(in the rows, 128 means zero)
One turn moves each row of this set onto another row. After a few examples, where does it send each row asked below?
J_38: [108 119 123 153 101 110 111 117 136 115 154 151 119 133 157 151 159 137
  85 104 147 139 129 166 108 141 131 116 150 116 135 105 157 123 126]
J_216: [116  99 110 148 124 122 130 152 150 132 126 137 126 151 147 140 131 141
  92 123 147 128 143 153 109 132 118  96 152 131 110 126 131 158  70]
J_634: [121 126 114 152 107 155 113 123  86 137 128 135 113 108 145 140 150 147
  83 122 146 119 143 133 114 138 124  98 164 120 145 114 128 168 131]
J_310: [118 121 154 143 124 145 155 122 164 128 126 157 117 149 148 136 143 132
  83 123 152 123 141 122 105 143 125 103 145 121 103 126 172 134 147]
J_917: [129 115 189 153 112 124 137 117 158 136 132 120 126 125 146 142 128 126
  90 123 150 134 142 142 124 137 116  97 112 128 114 128 168 125 101]
J_391: [109 125 127 167 133 152 116 144 139 157 113 147 118 158 155 129  96 156
 111 133 152 114 173 140 116 142 117  92 110 122 103 118 136 143 100]
J_665: [110 107 136 169 112 151 106 117  78 131 141 139 123 118 159 170 130 135
  86 118 146 126 132 158 123 165 146 104 127 142 116 108 171 131 131]
J_99: [117 124 138 152  99 148 106 123 107 155 144 130 115 103 156 140 155 142
  82 109 155 124 123 119 120 135 136 102 142  94 121 105 137 171 140]
J_7: [112 117 142 129 144 144  99 142 115 151 144 130 123 136 174 132 121 141
  85 122 155 108 125 155 121 114 129 112 134 100 114  99 148 160 164]
J_772: [122 125 147 161 121 128 129 121 144 151 141 126 132 145 138 145 133 132
  91 123 176 120 152 178 127 128 120  76 100 114 103 126 140 166  94]
J_457: [119 120 152 181 117 136 104  74 127 133 125 150 138 127 145 136 135 139
  82 122 142 132 145 162 124 147 124  99 112 109 125  97 158 122 143]
J_854: [116 116 145 169 120 159 145 136 124 120 126 148 112 133 130 115 100 137
 106 133 156 118 180 157 112 134 120  97 123 138 139 125 148 109 116]
J_767: [144 103 122 147 112 145 122 143 124 126 131 156 120 143 135 129 141 115
  86 138 189 118 147 141  99 135 112 110  98 134 132 116 150 128  94]
J_591: [121 113 138 119 109 128 136 129 135 146 134 137 126 155 147 141  70 142
 104 123 154 116 152 161 131 141 114  91 114 130 112 119 122 139 132]
J_312: [ 91 116 131 161 107 140 104 120 110 126 117 157 129 130 162 124 130 142
 103 121 120 118 169 150  86 156 115 112 145 118 138  99 137 109 128]
J_675: [116 115 137 128 150 140 109 131  94 136 129 122 125 131 152 140 133 130
  80 131 149 102 138 177 108 114 118  96 156 132 138 118 136 166 149]
J_425: [137  90 118 174 116 143 114 146 116 138 125 158 118 137 154 136 135 143
  79 122 146 104 136 154 121 124 120 102  79 112 136 125 157 138  86]
J_194: [132  98 135 152 107 129 111 157 122 144 114 122 137 142 162 142 139 123
  86 124 145 125 148 129 110 147 100 108  88 132 128 115 165 134  89]
J_595: [106 137 153 135 115 140 144 137 127 134 134 139 125 145 170 128 142 147
  77 101 124 113 158 138 108 123  94  94 136  82 123 113 171 146 120]
J_866: [120 104 147 121 106 112 137 122 140 150 133 132 120 148 144 157  89 133
  92 120 138 109 133 170 124 127 115  84 116 119 117 134 123 150 118]
J_766: [120 117 128 162 129 158 167 113 119 112 123 158 134 140 141 119 135 149
  70 121 132 106 165 166 125 132 114  82 142 119 132 128 161 148 133]
J_385: [103  95 152 153 107 152  99 116  91 136 146 157 109 112 158 157 138 121
  89 118 149 115 118 148  92 143 147 112 141 108 112 108 149 124 110]
J_488: [118 115 134 146 117 161  91 106  68 126 135 144 126 125 154 145 120 129
  81 120 151 136 141 143 113 150 118 107 150 116 121  85 156 125 108]
J_723: [122 123 138 161 111 160 113 114 105 151 122 141 120 105 155 138 148 151
  88 130 151 116 138 113 121 160 143 106 144 137 118 113 133 163 149]
J_42: [121 105 136 150 111 126 136 151 135 116 148 143 112 131 161 129 119 158
  88 102 126 126 144 156 132 111 116 107 138 102 135 117 160 129  75]
J_937: [123 105 148 130 156 143 104 127 123 143 117 142 129 127 173 137 127 147
  83 144 143 105 128 142 121 136 133 113 153 149 111 110 140 158 152]
J_677: [130 107 131 109 115 121 132 123 135 134 131 153 115 154 150 144  83 151
  94 124 141 111 141 159 128 126 111  95 137 125 118 122 114 143 103]

J_216 moves to J_772
J_457 moves to J_312
And these:
J_766 moves to J_595
J_854 moves to J_42
J_488 moves to J_385
J_425 moves to J_194
J_591 moves to J_677
J_7 moves to J_937
J_99 moves to J_723

